One hidden turn or mirror swaps the rows below in pairs. Which row is each named row swapped with?
The rows were stretched afterwards, more along some directions than others.
tukom: [  5   2   8   3  10  -2  21 -13  -4 -28  30  -2  -4 -28  -6   3   8  27
 -11   7  27  11 -23  -6  24 -17  -2   3  18  16]
reso: [ -1  -4  -3   5  12  -4  26 -11 -13  -3  33  16  28 -11  15  -7  13  18
  -3   5  21   8 -12  -5   9  -5   2   6  22  10]
tase: [  1  18   0  11   6  -7  34  19   1   7  14  20  -9 -25 -14 -28   4  17
  15   8  34  25 -15   6  29 -23 -18   5   4  -8]
Ros: [ -4   8   6 -10  22 -12  25 -12 -12  -8  15  33  -2 -14  11  -8  23  12
 -21  26  23  17   2 -27  15 -10  12  -9  12   8]
Fefe: [ 18 -14  -9   6  19  -6  12   0  -2 -19   2   5  -5 -24   1 -14  28  15
  -5  12  35  11 -13   5  -3  11   3   4   7 -16]
vep: [  6   7  14  25  19   0  32   6  13 -10  21   5   1 -21  17  -2   5  23
   9   8  21  28  -3   8  14 -17   4  23  -5 -16]
diruv: [ 14  17  -1  11   8  14  12  22   7   4   7   8 -18 -22   7 -28  14  17
   4  -5  12  20  -6  -5  20 -19  -7   4  -3  -8]
Putut: [ 20  12   5  26  13  -3  -2  11  13 -14  17   9  -6 -41   4 -13 -20  16
  23 -10  34  27  -7  12  25  -5  -3  36  18   2]
Fuput: [-13   4   1 -12   3 -15  24  14 -15 -25  13  32  -5  -5  -3 -13  32  21
  -2   8  22   3 -10   5  14 -17   2  -7  24 -17]
vodom: [-12   8   3   6   9 -19  -1   5 -12 -30  11  18  -2 -34 -15 -13   3  21
  22 -11  38  38 -17  12  18 -21  -6   0  39   4]
zipa: [  4  -4  13   7  25  -5  32   4  11   0  32  10  10 -21  19   0   9  21
 -12  12  22  -2 -10  -8  23   0  14  11  -3 -14]
lirot: [ 17  -3  -6  -2  17  -9  11 -10  -1 -28  10  18 -21 -22  10  -7  10   0
  -4  24  42   9  -7 -23  16  -5  15   5   9   5]
Mugig: [-15  -8  15  12  11 -18  27  -3  -2  -5  34  20  19 -31  -1  11  12  22
  -5  12  35   9 -18   3  20 -19   6   1  17  14]
nef: [  6   7 -10   1  14   9  36  -4  -1   2  24  25  20 -15  11 -17  29  11
 -13  23  15  10  -2 -10   9 -10   5   3 -11   1]
kisi: [ 11  -1   0   7   4  -7  -8  -2  -4 -12   6  23  -5 -26   0 -30 -17   1
  18  -1  37  32 -10  -5  26   0  -1  12  26   5]
vebi: [ 17  -7   7  12  12   3   8  10  24  -3   3  10 -21 -15  13 -20   1   3
  10   0  21  18  -2   3  18  -4   3  31  -2 -10]
beti: [ 13  11   3  18  10 -10   5  -5   4  -8  33  20 -13  -9  14 -20   9  13
   5  10  33  10 -16 -16  16  -9  14  15  16  -8]
bovap: [-18  11   7 -12  13 -17  24  -4 -21 -19  27  23   4  -5  -2  -9  34  22
  -5   8  30   4 -16  -1   7 -21   9 -17  30  -8]
Roruk: [ 14   5  -2  28   9 -12  27  -9   8 -12  25  18  -1 -12   9  -7  15  11
   8   7  27  -6  -8   5  21 -23   2  29  28  -1]
Rupi: [  5   2  19   0  23 -16  11  -4   6 -27  31   6 -11  -5   3  13  12  14
  -1  12  37 -13 -12   4  18 -23  13  16  31   5]
pote: [  8 -13   9  -7  14  -7  12   4 -12 -12  11  31 -11 -14  -2 -12   6  15
  -2   5  29  22 -10 -22  24   4   7  10  23  -7]
tapu: [ -3  25   7   5  23 -17  14   7   0  -6   8  21 -24 -30  -1  -2  -8   8
   5  14  42  17  -1   1  31 -23   4   9  15   0]
leg: [  4  10  -1  11   7  -5  20  -5  -2   0   6  27 -10 -16   8  -7 -10   1
   5  22  31  20   2 -13  21 -15   2  17  16  13]
filot: [ 12  11   5  11  13  -8   3   0  -5 -20  10  12  -4 -55   5   2 -13  17
  -8   5  35  19  -5   2  17   9   5  18  16   5]
sekup: [  8  15   7   6   6  -5  -3  15   4  -9   8  27 -21 -16 -10 -29  17   4
  19  10  41  12 -10   8  17 -19 -11  22  29  -4]
forav: [-11   2  20   3   7 -15  -1  17   2   3  11  16  -8 -24 -23 -22   6  17
  12  -2  54  32 -12   8  18   0  -5   8  31  -2]
pag: [ -7  11  -5  17   8  -7  11   5  -7   3  20  23  -2 -26   3 -12  -6  10
   7  10  41  19  -5 -11  32 -19  -5  -3  20  18]
zonu: [ -4   7  16  10  14  -5   1  13  -3   1  20  15 -10 -19 -13 -32  15  18
  11  -4  37  40 -14  -7  17  -6  -2  -1  14 -12]
Fera: [ -1   1 -17  19   8  -6  25   3  -5   4   6  21   3 -17  14 -11   5   4
  16  14  33  13  -5   3   9 -21  -4   4  15   0]
dor: [ -1  -2   4 -22  34 -10   9   8 -14  -9   5  25  -8 -29  -9 -11  14   8
  -8   6  26  19 -10 -16  21   8   8 -11  11  -7]
Dilik: [-14  -5   9   3  -1 -10  25  11 -10  -1  22  31   2 -14  -3 -15  23  28
  -4  -2  19  13 -16  -8  23  -9  -8  -2  30   5]
Mozu: [ 10  -8  12  11  18  -2  11   5   3 -17  29  26   1  -9  -2 -28  19  17
  12   3  21  18 -12 -10  29   2   2   4  19  -4]
ziv: [  1   3  20   2  35 -16  10   3  -6   1  25  15  -2  -7   6   0  14  14
   5  17  43   5  -9  -6  17  -9  12   7  25 -10]
nibez: [  6   0  15  20  20 -18  -4  -2   2 -13  11  15 -16 -19   9 -10  -4  12
   2   0  27  17 -12  -9  28  -4   7  12  36   6]
Fuvet: [ -2  -7   5   1  21 -18   1   2  -5 -18  10  27 -31  -3   6  -2   8   4
  15   5  45  10 -11  -5  22 -20  17  11  38   0]
Kede: [ 16  -7  -5  -3  15   5  35   2  -3  -8  26  21  12 -31  12  -7  12  15
 -18  13  27  14  -7 -16  16   5   5  15  -1  -4]
Nabep: [-20  18  17  24   6 -20  30   3  -5  -2  16  32   4 -33  11  -1  -3  16
  -6  13  33  23  -2  -9  31 -29   2  10  30  12]
Pebu: [  2   4   7  19  26 -10  25   2   9   9  29  12  -6  -9  22   4   6   8
  -6  15  27  -1   0  -3  16  -4  16  18  -6 -11]
muder: [ 26  11 -11  11  15  10  10  13  11 -21   4  20  -1 -29  23 -16   8   6
   3  16  28   9 -10  -6  14  -7   6  19   9   0]
mopo: [ 24  -7 -15  -1  14   0  22   9  10 -10   8  10 -12  -5   1 -12   7   4
  17  11  29   0  -7  10  11 -14   1  25   7 -17]
Peme: [  8 -12   6  10  18  -8 -12   7  11  -8   6  15 -29  -6   2 -18   6   9
  22   7  44  16  -7  -7  26  -8  -1  26  36   6]
kena: [ 17  -5  -3   8   8   6  25   5   9  -6  15  14   2 -21  -1 -31  31  17
  -7   7  16   7  -7  -7  17   3  -8   2  -1  -9]
rinib: [  8   9  -6   2  15  -3  28   2   2  -3  -3  16  -4 -24  -5 -15  -2  15
   9  -7  14  19   8   6  34 -15  -7  10  20   2]
lofu: [ 23   2  -1 -12  18  -8   6   0  -2 -23   4  21 -25 -17  -7 -14   2   2
  -3   5  26   3  -2  -7  25   3  11   9   5  -9]
Lalo: [-13  -6   7  -6  23 -14  12  -3  -1  -6  19  25  -2  -7   8  -1  20   9
 -14  14  24   7   6  -8  26 -11  13  13  27   9]
Ral: [ -6   7   9  -1  20  -8   7   9  -7 -12  20   8 -21 -32 -20  -8   8  21
   5  -7  36  30 -15   9  29 -22  -4   0  19  13]
sezan: [-10   9   9   0  22  -9  31 -10  -4  14  20  16   1 -18   9  -7  11  10
 -12  19  32  18  -8 -22  20 -23   6  -8   9   9]
vut: [ 12  -3  -2  -7  19   2  -3   5   0 -25   9  -3 -23 -25  -3 -12   0   4
   1  -8  30  25 -19  -5  16  -9   6   5  15   7]
memaz: [  2   0   6  30   3   9  40   2   9   6  37   8  15 -28  10 -10   9  22
  -9   9  22  14 -14  -8  22 -15  -4   6  -4  13]
zome: [  1   6  11  -3  21  -4  24  11  -4  -1  26   9  -4  -8 -14 -26  30  25
  11  -1  27  13 -23   0  21 -23  -7  -7  14 -23]
dof: [  2   0  16  10  23  -6  -6  11   8   3  18  17 -15 -11   3 -20  15  10
  14   4  34  25 -14  -5   6   7  11  17  -1 -16]
molon: [  8  16   4   2  12   2  19   5  -6 -12  19  16  21 -25   5 -23  20  31
 -10   9   6  14  -9  -4  11  -1  -7   1   5   1]
Gab: [  2  20   2   9  12 -11  41   0  -8  -9  22  14   4 -30  -6  -5   1  19
  14   0  34  26 -16  13   9 -31   0   4  14 -21]
Dif: [ -4  14   8  21  12   7  27  24   6  -4  24  18  -4 -27   9 -14  19  16
  -5  10  23  26 -12 -11  17 -12   0   4 -11  -1]
vel: [  0   8   8  33  -4  -2  17   3   4 -20  28  19  13 -20  21 -11  -2  30
  15  13  29  27  -8   8   7 -15   1  16  10   3]
gali: [ 21  -3  -3  -2  15 -17   3  -9  10 -27  11  10 -32  -4   8  -5   9   0
   4   9  28 -11  -7   0  22 -19   8  25  31   2]
Pitul: [ 10   6   7   4  18   8  14  14   2 -15  28  15  -2 -19  -7 -27  29  36
  16   0  21  19 -18  -3  24 -14 -17   1  13 -13]
niva: [ 11  16  -3  34  -5 -15   7  -2  12 -14   9  27 -15 -14  14 -21   5   5
  21   3  26  11   2   9  20 -19   0  37  34  -3]
Paru: [ 21  18   2  13   2  -4  27   5   3 -19   8  17  -5 -34  -5 -24  -4  16
  12  11  26  16 -16  -4  32  -8 -14   9  16  -2]
pofo: [  0  12   1  44  -1  -6  32   3   5  -5  33  23  24 -24  26  -6   8  24
   8  22  33  10  -4  10  11 -19   1  19   7   3]
suvam: [ 10   4   5  -1  36  -5 -15  15   0 -19  16  26 -23 -13  -1 -10  16  18
  16   6  42  16 -12  -3  18  -6  16   9  20  -5]
rado: [ 23   2  -2   0  19   5  15  10  13 -13  -5  10 -30  -8  14 -12  21   0
 -10  21  24  -4  -3 -12  11  -8   2  22  10  -4]
ved: [-10   9   2  17  11 -16  12   5  -4  -6  21  23  -6 -28   0 -19  -7  17
   9  -7  28  32  -1  -3  31  -3   5   8  21  -7]
loga: [ 25  17 -10  27   3  -3  15  -7   8  -8   7  20 -10  -6  29 -25   1  12
   8  14  15   9  -2 -13   7  -4   4  24  13  -5]
zub: [ -9   2   2  16  16   0  22   8 -14   6  33  18  25 -21   6 -12  11  29
   7  -6  25  29 -17   5   5  -8   3   7  13  -2]
nofep: [  0  11   2   7  12 -18  25 -12  -4 -24  10  21  -2 -18   2 -14  14  25
  13  -1  21   9  -6   5  24 -28  -4   7  37  -4]
vekek: [ 25   2   3   7  16   3   7  21  12  -4   6  23 -18 -20 -13 -25   1  15
  20  10  28  11  -7  -2  34   0 -12  16   5 -10]
redi: [ 24   6   2  15  11   5  22   3  15 -17   6  18  -5 -14  26  -2   7   8
   4  24  28  -4  -4   1  16 -22   2  29  13   3]
nebuk: [ 23  15  -4   1  22  -3  11  -6   4 -34  18   5  -8  -4   2 -17  24   9
   7  10  20 -10 -12   6  11 -15   0   5  14  -8]
Dib: [  4 -14  10   1  16  -4  -2  -1   6  -7  22   6 -16  -7   9   3   1   6
  -6  16  35   5 -17 -12   8  -5  14  12  15  10]
Tata: [ -7   6   7 -13  23 -29  -2  12 -16 -16   6  29   0 -35 -23 -24   1  10
  21  -5  47  36 -11  11  19   8   2   3  30  -8]
Gav: [ 11   9  -8   8   7 -14  11 -13 -11 -36  14  21   7 -28   3  -7   3  15
   8   8  32   8 -15   3  19 -14  -2  12  41  19]
niv: [  6  22   7   8  12  -8  28  13   2 -19   8  25  -5 -39  -5  -7   3  22
  -1  16  28  16  -4   0  25 -14  -8   4   7  -8]
Botif: [  6  -6 -12  22   9  -3  24  -6   8   1  18   8   3 -16  21  -4  13   1
   0   3  25  -4  -4   8   6  -8   7  18  16  12]

ziv swaps with Botif
zome swaps with memaz
filot swaps with Tata
Fuput swaps with vel
forav swaps with Fefe
dof swaps with Kede

One hidden turn or mirror swaps the rows below in pairs. Which row is each named row swapped with?
The rows were stretched afterwards, more along some directions than others.
fogo: [ -4   7   9 -25 -12 -11  10 -10   2  13  11 -10 -10   9   7   0 -17  -2
  -1]
Zin: [ 14   4  -5  10  -8  -1   6   0   8  -3 -11  18   3  -8 -24  10  -5  13
  10]
rir: [  9   3  12 -30  -3 -18   1  -8  -1  14   7 -11 -10   8  13  -8 -12   8
   2]
Nug: [ -3  13  15  29  -3  17 -23  11  -8 -16   5  13   5   0   5   5   4  -4
  12]
Vos: [ 16  11  -2  16  -3   2  -5  -1  10  -6  -6  17   5 -12 -15  12  -7   9
   8]
tuf: [ -4  13  12  31  -1  18 -27  11  -8 -15   5  13   6  -4   8   1   3  -4
   8]
pavum: [ -5  12   7  33  -4  17 -19  10  -4 -13   4  10   9  -5   7   0   7 -10
   4]
Tafid: [-11   9  10  30  -3  15 -21  14 -11 -18   6  11   6   1   4   0   7  -9
   4]
savi: [ -8   7   2  24   0  16 -12  16  -3 -18  10  13   3   8  -1   3  16 -10
   5]
mip: [  5  -1 -11 -37   4 -13  18  -9   2   9   4  -8 -11  14   3  10  -6   7
  -6]
Dem: [-13  -5  13   3  -9  -6   4  -9 -10   8   2 -19  -1   7   3  -2   0  -5
   5]
Giduz: [ -2   0   9 -27  -9 -12  22   1  -3  11  10 -16 -11  16   4  -7  -5  -3
  -8]
Biroz: [ -2   7  -1 -29   1 -14   6  -1   6   9  11 -15  -6  13  16  -1  -2  -4
 -18]
duni: [  0  -4   1 -20  -1  -6  15   5   1   3   4  -3 -11  20  -1  11  -7   1
   0]
nofo: [ -4 -21 -10 -10   5  -5  15   3  -7  -2  -1  -8  -7   5   2   7  16  -2
  -9]
vuk: [-14  -6   3  -3  -1   2  11  -1   3 -11  10 -17   3  16  -2  -8  20 -11
 -12]
Fasod: [ 17   7  -6  14  -7   3  -2  -2  13  -4  -9  18   5  -8 -20  12  -7  13
  14]
teve: [ 13   4  -1  14  -7   4  -3   5   7  -7 -12  22   6 -12 -18   7   0   9
   6]
mino: [ -6  -3   2   7  -5   7  18  -2   0  -5   9 -22   8  12  -4  -1  10   1
  -9]
sune: [  2   2   3 -18  -5  -5  15  -1   0  14   8 -12 -10  11   3  -3 -12   2
  -9]
zama: [ -6  12   9  30  -4  18 -24  12  -5 -17   2  14   7  -3   6   4   5  -6
   8]
nofi: [-12 -11  10   0  -5  -6  12   1  -4   3   2 -23   8   8   1  -7  14  -3
 -11]
fil: [ -7  11   4  28   2  16 -22  15  -7 -21   1  14   8  -2   6   5  10  -8
  -2]
bez: [ -5  -5  -1   2  -8  -3  13 -10  -8   5  -2 -21   6   3   4  -8  -2  -4
  -6]
Rega: [  0   5  12 -22 -13 -15  13 -15   1  18   6 -11 -11  13  -9   9 -21   2
  14]
Pepi: [ -6 -14  -3 -11  -4  -1  15  -1  -7   2   3 -20  -2   2   5  -6  10  -2
  -7]
begik: [ -5  -6   1 -34  -4  -5   8   4   3  12  13  -3 -18  15  -3   3   2   4
   3]
Geraf: [  2  -4  -7 -28  -6 -10  24  -2  -2  11  -1 -10  -3  11  -8   2 -11   8
  -6]
kol: [ -8   3  19 -23  -2 -11   6   1   3   4  17 -10  -7  16   6  -9   7  -3
 -11]
dav: [ 11   8  -1  13  -8   4   0   0   6  -8 -10  15   0  -9 -22  15  -5   8
   9]
Labeb: [  1  -7  -4   2   1   0   1  -8  -4   0  -3 -16   1   4   9 -10   3  -1
  -9]
ponar: [ 11   3   4  18  -7   6  -2   6   9 -14  -7  18   5  -5 -23  13   1  10
   7]
zifef: [ -8 -16   0   0   9   3  13   5  -5  -7   2 -13  -3   9  -1  -9  20  -2
 -14]
tofo: [ -7  -4  -1 -10   6   0   8  -2  -7  -3  -3 -18   4   0  11  -4  13  -5
 -19]
vuma: [ -9  15  13  31  -5  12 -17  13  -6 -15   6   4   5   3   7   1   7  -8
   3]
Fasi: [  3  -1  10 -27  -6 -17   5  -6  -6  21   2  -9 -11   3   6  -7 -15   3
   0]
Vesat: [-10  -9   4   1   3  -3   7  -4  -8   3  -2 -17   0  -4   8 -13   7  -5
 -10]
tam: [ -5  -3   4 -32  -7 -10  16   0   5   3  19  -8 -15  22   3   1   2   0
  -4]
pafad: [ 15  13   6  17  -7   4  -8   0  10  -6  -7  16   6 -12 -16  10 -12   7
  11]
suvon: [ 16   7  -5  18  -6   3  -6   0  13  -8  -8  17   3  -6 -19  14  -5  10
  11]
vol: [ -4  12   6  32   2  15 -20  15  -5 -21   7  11  10   0   3  -1   9 -11
  -1]
zari: [ -9   9  14  27  -2  16 -20  15  -9 -18  11  12   5   3   5   0   8 -11
   7]
poz: [ -6   2   0 -33  -8  -7  19  -5   1  13  13 -10 -10  22  -8   9  -6  -7
   1]
sulof: [ 12   7  -8  11  -2   1  -2   5   9  -9 -11  20   6  -9 -15  13   1   9
   2]
tep: [ 14   0  -6  16  -8   4   6   1  12  -6 -10  20   4  -8 -25  10  -2  10
   8]
Mur: [-11 -18 -10 -14   1  -5  13   5 -15   8  -1 -12  -3   1   7  -9  14  -1
 -17]
Zuvo: [ -9 -15  -1  -2  -2   0  16   2 -10  -2   0 -20  -4   4   1 -10  12  -8
 -18]
panen: [ -8 -14  -4 -14   8  -7   0   4  -6  -2  -2 -13  -4   8  17  -4  13   4
 -13]

ponar swaps with savi
poz swaps with nofi
bez swaps with Fasi
Mur swaps with Geraf
nofo swaps with duni

